Where one turn sends some rows of the set: a few examples, then the rows asked
k160: [ -1   3  -5   2  -7   0   5   5  -5   9   3  -1   5  11   1  -4   5  10
   7   6   2 -19  -2   5  -6   1  13 -17  15   6]
k723: [  2  11  -3 -17   3  -9 -10  -3  -8   9   8  10   5   2   7 -10   0  -1
   6   7  -9  -8   1  -1  -2   0  -4  -1   9   0]
k161: [ -3  -5   1 -10   7  -7  -2   7   1   7  25   8  -6  -3   0   4  -3   2
   0   7  -6  -9  -9  10   1   7   3  -3  11   3]
k881: [  1  -2 -12   4 -11   2  -7  -8  -1  14  23   2   7  -1  -8  -2  -7   6
   1  16   2 -12   3   1   5   3   8 -13   9   1]
k457: [  2  -3  -4  -9   5  -1 -12  11  -8  -2   1  10  -2   1  16  -7  -1   5
  -4   5  -4 -15   0  10  -3  10   6 -11   1   5]
k195: [ -4   7 -13  -1  11  14  -4   2  -1   8  13  16  -4  -2   7  -9 -10   3
   2  11   1 -12  -2   5  16  -5  -9 -18   4   1]
k277: [ 5  1 -3 -4  4  2  4 -9 -5  1  4  7  5  7  5 -8  0  0  4 13  4  4 -2  7
 15 -7  2 -5 19 -3]
k482: [  3   9   0   4  10   5 -14  -3  -3   7  11   3  -8   0   3   3  -3   5
  19   5  -8   4   0  -5   6   1   5  -1   4   3]
k95: [  3   1 -12 -17   6   4  -7  12  -2  -8  -3   6  -1   6   5  -3   1  11
  -6   9 -11  -8  -4  11  -2  -2   0  -4  -1  -2]
k427: [ -4  -6 -10  12   2   7  -2   1   1  -1   1   4 -11  -6  -7   3   0  11
   2  11   3  -9  -5  13 -12   4   9 -15  -3   1]
k78: [ 10   4 -10   6   9   0   0  -3   3   7   6   1  -5   1 -12  -5   4   9
   2  20   1 -10   5   5  -3   6 -13  -4   0  -3]
k320: [ -3  -1  -7  -6  -3   6 -14 -11   1   8  -2   6  -7  13  -3   5  -3  14
  12  -6  -1  -8  -2   2  -4  -1   5 -11   2   9]
k870: [  5   4  -5   1  18   9 -15   0  -1  -6  12  12  -5  -6  -1  -7  -3   8
  -3  17  -3  -2   5  -2   2   0   5  -3   3  -3]
k739: [  8  11  10  -2   6   1   3 -10  -8   7   7   9  -5   7  -3  -7   4   2
   4   8  -9 -14  -7  12   8   4  -6  -8   7   6]
k9: [ -4   0  -8  -2  16   6  -6   2  -9   7  -1  10   1  -3   6   4   1  14
  13  -1   0   0  -4  11   1   1  -5 -11  -8   1]
k846: [  0  -4 -10   4   3  12   2   2   6   2   4  -1  -7  -5  -1   4 -10   7
   2   4 -11  -1  -4  13 -10  -9  -1 -17  -5   2]
k48: [ -1   0 -14   3  -2  14 -18  -4  -4   1  12  -3  -8  -4  -1  -1  -3   4
   8  23  -4  -3   3  14  -1  -1   3   0   1  -3]
k543: [ -2  -2  -9   3   1  13  -7  12  -1   8  15  -4   0  -5  -7   3  -4   7
  -3   7  -4 -18 -12  -7  -6   1   2 -12  -2   9]
k434: [ -6   1  -9  -1   1  11   6 -11   4  12  11   8  -7   4 -12  -4  -8  -5
   6   6   0 -10  -5  -2   3 -14   0 -13  14   1]
k351: [  6  11  -7   8 -10   8 -11  -5   0   5  16   1  -1   2 -10  -7  -4   8
  -2  16  -2 -12  -7  -4   5  -4   5  -3  15   9]
k508: [ -7  -7  -8  -1  -2   9  -1   4  -2  10  -2  -7   4   8  15  -3   0  -5
   1  16  -4   1  -1  -2  -1  -4   9 -11   5  -5]
k501: [  3   8 -13  -3  -8   7  -6   0 -15   1   2   6  14 -10  -8  -5   0   3
  -1   2  -2  -8 -10   2  -4 -11   5  -5   2   1]
k107: [  2  -2  -2  -3   0   5 -12  -6 -13 -10  -6   7  -1   2  -2  -8   4   5
   5   2   3  -2  -2   2   3   7  -2 -20  -2  -2]
k452: [ -2   0 -13  13   0  13 -10   8  -1   8   2  13  -3  -7   8   1  -6  -1
  -1   0   4  -1  -7  -3  -6   0  12  -5   3   3]
k616: [-3  1 -9 -8  0 -1 -1 -8 -6 10  4 13  3  8 -4  1  4 -3  9 13 10 -3 -3  1
 17  3 -4 -7  8 -9]
k574: [  2  -9 -12  -7   0  -6   7  -2   0   9  -3   4   5   9   3 -10  -2   9
 -12  11   4 -11  -5   7   4   2  -2 -14   8   4]
k995: [ -3   6  -3  -7   0  10  10  -1  -3   9   0  13   1   6   2   2  -7   8
  -5   7 -11 -19  -9  -5 -10  -3  -7 -13   3   4]
k91: [  0   6  -3   1   4   9   6   5  -1   8  -2  13   0   2  -1  -8   0  -1
   0   3   6 -20  -8  -4  -8  -3  -5 -24   4   3]
k481: [  4   6  -9   6  -2   1   1   3  13   5  13   4 -13  -3   6   2 -11   3
   8  18   4  -9  -7   5   4  -9   3 -12  15   6]
k497: [  2   5 -12  -1   8   6 -19   5  -1  17  16   5   0   0  -3  -1   2  -4
  12   0  -3  -2   5   2  10   2   5  -4  -2   0]

k995 moves to k616
k107 moves to k870
And these:
k501 moves to k195
k482 moves to k427
k9 moves to k48

Where one turn sends some rows of the set: a few examples, then the rows asked
k261: [ 18  -3   8  -7  -5  -5   2  -7   4  -4  -8  -1 -11  -3  10  -1   1 -14
   0  -7  -9]
k754: [ 10 -10  13 -10  -4  -8  -9 -16  -6   3  -2   0   1  -9   2  -3  -6   2
   7   5   5]
k101: [-4 -2  5  6 14 -5  3 -8 -1 -2 11  3 -6  3 -1 -1  5 -3  0 -3  1]
k71: [  1  -4  -9 -11  -2 -16 -10  -9   0 -13   7   2  -3  -3   4  -6  -1  -5
  -3 -11   3]
k686: [  4   7 -12  -1   5  -3  -2 -11  -9   0  -4  -2  -5   1   4  -3  -1   0
 -10 -16  -1]
k949: [-1 12 -7 -3 -2 -1 -1 -3 -8  7 -4 10  2  8  8 -4 -6 -7  3  7  0]
k608: [  6  -1  -6   5  -5   1  -4 -10   5   2  -3  -4 -21   2  -4  -3  -1  -4
   1  -4  -7]
k445: [  5 -11   6  -9  -9  -8   3   0   0   6   0   1   6   6  14   1  -9   2
   9   6   6]
k369: [  5  10   7 -13   1   7   1   0  -2   5  -6   2  -3  -1  10  -6 -11   5
   8   5   5]
k902: [-10  -2   8  -7  -4 -12   0  -2   2   1  17  -1  -5  -1  -1  -1  -1   3
   2   1   9]
k748: [ 3 -4  3 -2 -8  6  0  9  8 -2 -6 -3  5 -7  1  9 -1 -2 -7 -5  1]
k624: [  5   9   2  -9  -4   0 -11  -7  -3   3  -3 -11   4   2   3 -11   7   1
 -11  -3  11]
k824: [ 13  -3   6  -5  -5 -13   9  -4  -9  -3  -4   1   3 -17   5  -1   6   2
  -2   4   1]
k287: [  5  10   3 -12  -5  -1 -11   0   4  -8  -1   0  -3  13   9   9   0   5
   6  -6  -2]
k176: [  9  -1   4  -2   0 -13   2  -3  -9  -3 -15   0  -4  -2 -12   6   1  -2
   1   6  -3]
k893: [ -5   1  -6   3  -9  -7  -3   4  -1   0 -10  -1  -5   7   5   7  10   2
  -2  -7  -7]
k528: [ 12  -4   0   6  -8  -4  -2  -6   7   0   0   2 -13  -2   5  -4   0  -3
   0  -4  20]
k33: [  6  -3   9  -9   5 -10  -1  -6   2   6  10  -1  15  -5   5   0  -4   7
   5  -7   3]

k902 moves to k824
k445 moves to k33
And these:
k686 moves to k608
k949 moves to k101
k748 moves to k624
k261 moves to k287

